In the rows, 128 means zero.
A: rows in 3 groups, each row roughly a mix of its group's directions:
A (148 x 14):
[[146 101 122  58 140 139 112 170 114 147 129 150 142 143]
 [113 102 133 113 167 107 128  68 141 142 146 154 164 108]
 [160 107 148 136  94 108 123  95 166 164 160  92 132 122]
 [145 105 112 123 143 175 137 125 120 107 132 162 193 144]
 [ 84 140 102 159 147 148  93 126 128  89  79 134 118 129]
 [123 114 131 187 105 148 112  89 158 103  99 112 139 104]
 [137 126 145 119 123 151 150 104 105  63  94  89 119 114]
 [164 128 140 139  99 118 159 168 184 102 101 118 121 126]
 [101 127 108 180 110 103 100 101 142 157 141 158 146  95]
 [ 94 130 115 172 106 103  78  97 132 128 117 145 159 106]
 [181 123 156 127 138 144 125 120 107 125 189 154 154 117]
 [140 166 185  93 139 142 139 133 101  96 118 126  93 141]
 [ 86 158 114  98 151 104  96 112  83 136 107 141 100 115]
 [182 126 150  81  93 162 125 142 131 133 118 121 140 164]
 [ 93 149 113 139 136  76 152 122 174 120 122 124 135  82]
 [121 141 167  94 165 118 126 106 133 123 129 123  81  77]
 [113 129 103 176 117 152 115 124  79 101  87 104 115 137]
 [134 104 130  97 126  99 120 108 147 177 189 144 118 125]
 [103 148  96 180 106 126 110 137 130 179 136 144 159 145]
 [113 155 167 112 142 151 165 136  81 121 108 100 105 159]
 [134 117 117 139 170  91 162  99 106 139 164 126  80 136]
 [133 114 146 127 156 162 149  67 112  86 114 119 118 100]
 [161 113 140  99  80 114 107 164 152 169 156 125 120 119]
 [131 120 122 137 127 163  98 103 157  98  98 154 176  93]
 [118 131 109 128 144  96 140 102 121  98  60 165 124 112]
 [ 77 139 106 124 163  91 148 113 133 114  87 158 124 106]
 [168 128 115 124  80 144 145 155 135 145 120 135 162 180]
 [ 87 130  82 141 130  92 105 141 134 116  76 134 100 116]
 [112 155  99 138  85 107 113 164 161 163 147  93 116 120]
 [ 75 161 148 161 123 129  98 128 165 121 111 148 115  95]
 [103 131 189 117 121 163 169 102 112 105 111 105 124 142]
 [ 95 142 109 136 166 126 118 100  69 128 108 169 122 125]
 [149 114 143 125 164 100 167 112 107  80 137  95  93 125]
 [104 123  64 128 132 105  90 126 141 155 124 168 152 123]
 [137 119 130  62 149 160 131 156  90 124  99 134 126 156]
 [110 130 136 156 110 159 118 101 122 157 112  59 134 152]
 [132 148 134 118 178 126 164 125  89  83  88 128 117 139]
 [141 105  84 150 121 102 104 132 144 173 167 162 145 116]
 [159 117 112  59 140 125 122 151 127 157 128 173 135 137]
 [115 167 140 125 136 170 133 126 113  93  63 136 146 137]
 [130 119 107  83 109 127  99 186 123 167 130 141 132 159]
 [115  74  77 142 118 121  90 139 122 145 162 107 116 140]
 [132 134 162 103 165  92 125 120 166  93 132 132 145  81]
 [101 112  98 109 141 149 141 139  74  92  95 150 105 147]
 [139 113 130 153 105 146 150  81 159 142 112 100 182 136]
 [169  99 152  93 130  95 149 114 146 109 165 120 106  95]
 [117 152 140 154 132 164 166 124 109  81  89 122 146 159]
 [156  94 111  72 146 135 119 166 105 146 135 144 157 150]
 [125 120 114  97 130 127 182 114 109 102 112 167 143 177]
 [150 131 138  78 128 151 175 142 135 131  91  94 141 159]
 [121 119  98 123  83 116  83 145 170 158 138 155 143 105]
 [141 103 173 110 147 147  86 107  98 132 170 100 111 133]
 [103 150 102 124 137  75  77 128 119 152 142 157 119 102]
 [108 150 174 132 122 126 146 139 133 119 111  67  81 128]
 [ 93 115  90 128 166 118 126 151  71 100 103 131 129 117]
 [ 90 182 152 141 141 132 142  92 112 126 102 110  86 121]
 [152  95 128 116  83 117 139 108 131 117 159  75  90 122]
 [150 172 106 168 115 118  91 162 114 102  98 138 131 105]
 [112 148 110 111 155  82 147 171  88 146 126 141  99 151]
 [156  95 119 152  92 133  66 127 144 136 128 107 164 133]
 [123 135  74 131 123  91 110 187 113 123 105 139 148 145]
 [ 98 150 112 195 103 110  95 129 139 134 133 145 132  94]
 [140 141 143  91 120 141 112 139 141 128  51 127 122 162]
 [126 148 109 147  91 161 102 150 137 144  98 135 183 154]
 [120 123 134  94 168 103  94 116  90 137 150 171  96 119]
 [116 151 126 186 113 102 137 113 149 115 122  81 136  87]
 [147 110 119 121  69 132 136  95 122 140 128 140 125 191]
 [ 88 120 120 125 171 109 130 109 125  95 164 131 151  78]
 [122 180 126 141 135 135 128 117  83 146  75 163 127 145]
 [146 104 170  70 135 136 122 131 161 161 137 133 119 162]
 [ 92 131  94 123 124 157  95 168  99 159 104 140 143 161]
 [101 127 115  73 154 141 151 126  98 142 159 175 138 139]
 [128 164 169 140  98 145 159 104 126 101 106  85 100 137]
 [128 145 148 127 152 164 115 109 156 153 117 185 170 117]
 [ 70 143 105 176 144 130 155 116 102  93 124 135 116 137]
 [ 81 129  93 136 138 109 115 141 122 160 146  80  88 117]
 [148 134 134 112 102 141 105 165 138 185 164 128 108 164]
 [100 163 142 146 169  90  95 114 112 116 104 135 108  91]
 [136 123 107 134  58 128  99 135 163 163 144 110 117 146]
 [177 100 141  78 100 128 133 134 131 155 159 139 118 162]
 [119 132 162  83 110 118 118 122 141  86  70 115 142 111]
 [182 124 144 125 102 117 114 123 162 101  68 121 137 128]
 [ 82 161 142 169 120 130 128  99 112 167 145 107  93 123]
 [129 127  94 175 121 148 133 100 126 166 133 152 182 143]
 [ 81 128 120 114 173 117 179 120 114 119 147 142  91 112]
 [104 131 169  77 150 126 169 108 142  98 106 102 129 118]
 [184  92 162 102 130 149 119 132 144 100 121 142 170 124]
 [ 71 159 139 144 169 115 136  94 110 149 154 122 136 103]
 [131 130 166 100 158 125 138 104 110  82  71 132 114 122]
 [ 87 152  88 167 129 147 127 123  85 132  92 122 122 155]
 [ 86 173 142 133 149 136 160 124 107 130 124 100  74 125]
 [105 145 103 164  76 139 136 137 141 120  91  85 115 147]
 [103 154 131 147 149 172 135 102 102  96  74 135 145 123]
 [107 125 184 114 165 140 124  90 100 129 158 118  95 114]
 [166 118 165  84 109 144 135 121 111 151 157 122 103 172]
 [175 111 146 135  86 163 114 114 155 124  99  88 139 145]
 [136 137 113  95  91 169 119 164 108 157 126 119 119 177]
 [ 80 150  86 128 115 134 132 155 110 122  76 115 103 145]
 [155 102 153  64 132 147 103 128 106 134 166 133 113 147]
 [175 137 188 104 133 108 120 150 157 139 140 139  96 129]
 [154  82 126  62 121 109 101 116 137 137 119 127 159 141]
 [103 166 104 159 161 110 131 119  99 128 108 182 139 108]
 [160 131 141 103  82 138 157 114 119 135 137 149 103 187]
 [148 134 129 137  80 108 110 125 189 160 155 143 142 112]
 [169 110 149 158 111 165 114 108 115 149 173 106 156 143]
 [123 122 135 146 126 177 125 115  96 105  72  96 137 160]
 [148 134 104 128  60 107 100 150 175 143 129 126 135 130]
 [ 96 140  97 158 143 117 125 154  99 122 131 159 188 146]
 [183 108 106 105 107 123 110 168 140 126 126 147 170 151]
 [158  89 171  89 143 161 145 100 121 133 163 110 124 125]
 [108 145 111 204 126 107 152 116 104 121 134  96 134 137]
 [120 100  81 106 158 112 100 156 116 148 134 175 150 116]
 [143 119 145 126 138 121 105  99 107 117 136 190 183 140]
 [102 174 172 173 125 142 144 112 113 139 148 139  94 110]
 [118 127 121  67 117 142 118 176  95 144 108 124 106 158]
 [128 130 145 138 183 168 146  97 103 103 105 146 164 121]
 [141 125 161 113 171  86 106 119 139  90 126 149 114  84]
 [ 85 128  97 200 142 110 125 112 110 134 141 126 138 110]
 [ 87 128 127 162 171 122 161 135  91 115 153 154  97 117]
 [108 157 108 138  88 168 107 147 119 139  82 127 160 155]
 [156  95 107  75 145 151 106 149 124 111 109 153 168 123]
 [136 103 122 131  93 110 127  85 152 137 167 109  81  99]
 [140 156 187 124 101 149 114  90 129 111  93 106 103 129]
 [ 94 137 151 133 161 122 114  70 124  97 102 126 110  92]
 [ 78 135 133 158 136 126 146 122 116  95 107  70 103 110]
 [ 74 123 116 119 182 117 146  96 105 115 122 159 139 110]
 [ 87 135 117  99 146 126 143 138  91 108  81 141  82 141]
 [104 137 132 147 160 182 126 107 105 150 112 156 175 132]
 [162 121 141 132  87 156 112 156 141 156 134  70 118 148]
 [ 87 142 148  96 182 113 150 122  87 119 140 158 137 126]
 [112 139 141 165 173 120 138  85 140  96 123 152 130  83]
 [ 96 138 132 106 124  85  97  75 113 128 128 151  87 118]
 [137  89 127 109 120 174 180 114 117 134 151 138 151 167]
 [ 90 162 153 104 175 116 144 101  87 128 125 156 140 130]
 [128 131  98 109 121  73  88 124 145 162 132 165 140  98]
 [145 113 181 157 105 169 104 113 119 149 150 105 159 140]
 [174 108 159  96 134 112 170 111 121 113 157  95 100 132]
 [143 121 153 177 136 154 104 154 129 126 146 136 187 104]
 [162 141 119 109 162 139 109 150 138 103  76 104 170 123]
 [ 81 115 100 173 170 119 122 127 121 109 154 130 113  91]
 [ 88 118 103 200 115 152 142 114 129 126 122 102 150 133]
 [115 126 156 176 102 139  95  83 128 137 149 112  88 113]
 [ 84 146 128 170 159  87 134  98 143 147 139 130 131  89]
 [ 76 138 100 156 140  97  99 137 140 132 124 165 120  86]
 [ 79 129  96 146 161 120 159 110 111  93  98 152 144 107]
 [158 107 163  99 155 148 136  85 154 113 140 153 142  89]
 [162 121 134  65 101 129 158 117 144 158 108 114 121 159]
 [ 93 146  91 115 146  95 134 174 138 121  94 125 157  97]]
one row of each group, then the others: which group is each in?
[148  83 131 120 123 161 149 119 138 148 188 136 159 149] -> K
[108 122 139 176 131 106 121  89 165 117 154 129 109  80] -> J
[177 147 171 154  97 170 126 135 133 112 133 115  97 143] -> R

[154 122 151 145 119 119  64 155 145 129 153 134 134  80] -> R
[150 164 138 119 155 127 102 104 125 135 125 169 188 108] -> K
[147  96 101 114 118  99  92 107 128 133 132 174 176 143] -> R
[131 102  90  97  98 110 126 148 177 135 174 120 146 114] -> K
[132 135 102  94 114 159 153  97 103 120  99 148 183 143] -> K
[151 111 122 139 132 107 121  92 174 145 162 165 146  86] -> J
[106 156 133 130 165 174 134 123  93 112  77 141 141 151] -> J
[128 159 176 133 136 127 172 142 100 102 117  85 115 154] -> J
[100 148 148 159 178 158 159 112 105 151 130 118 166 126] -> R
[100 150 126 186 180 108 137 110 125 114 122 156 142 106] -> J
[160 130 154 110 118 135 167 134  98 105 124  74 114 167] -> J
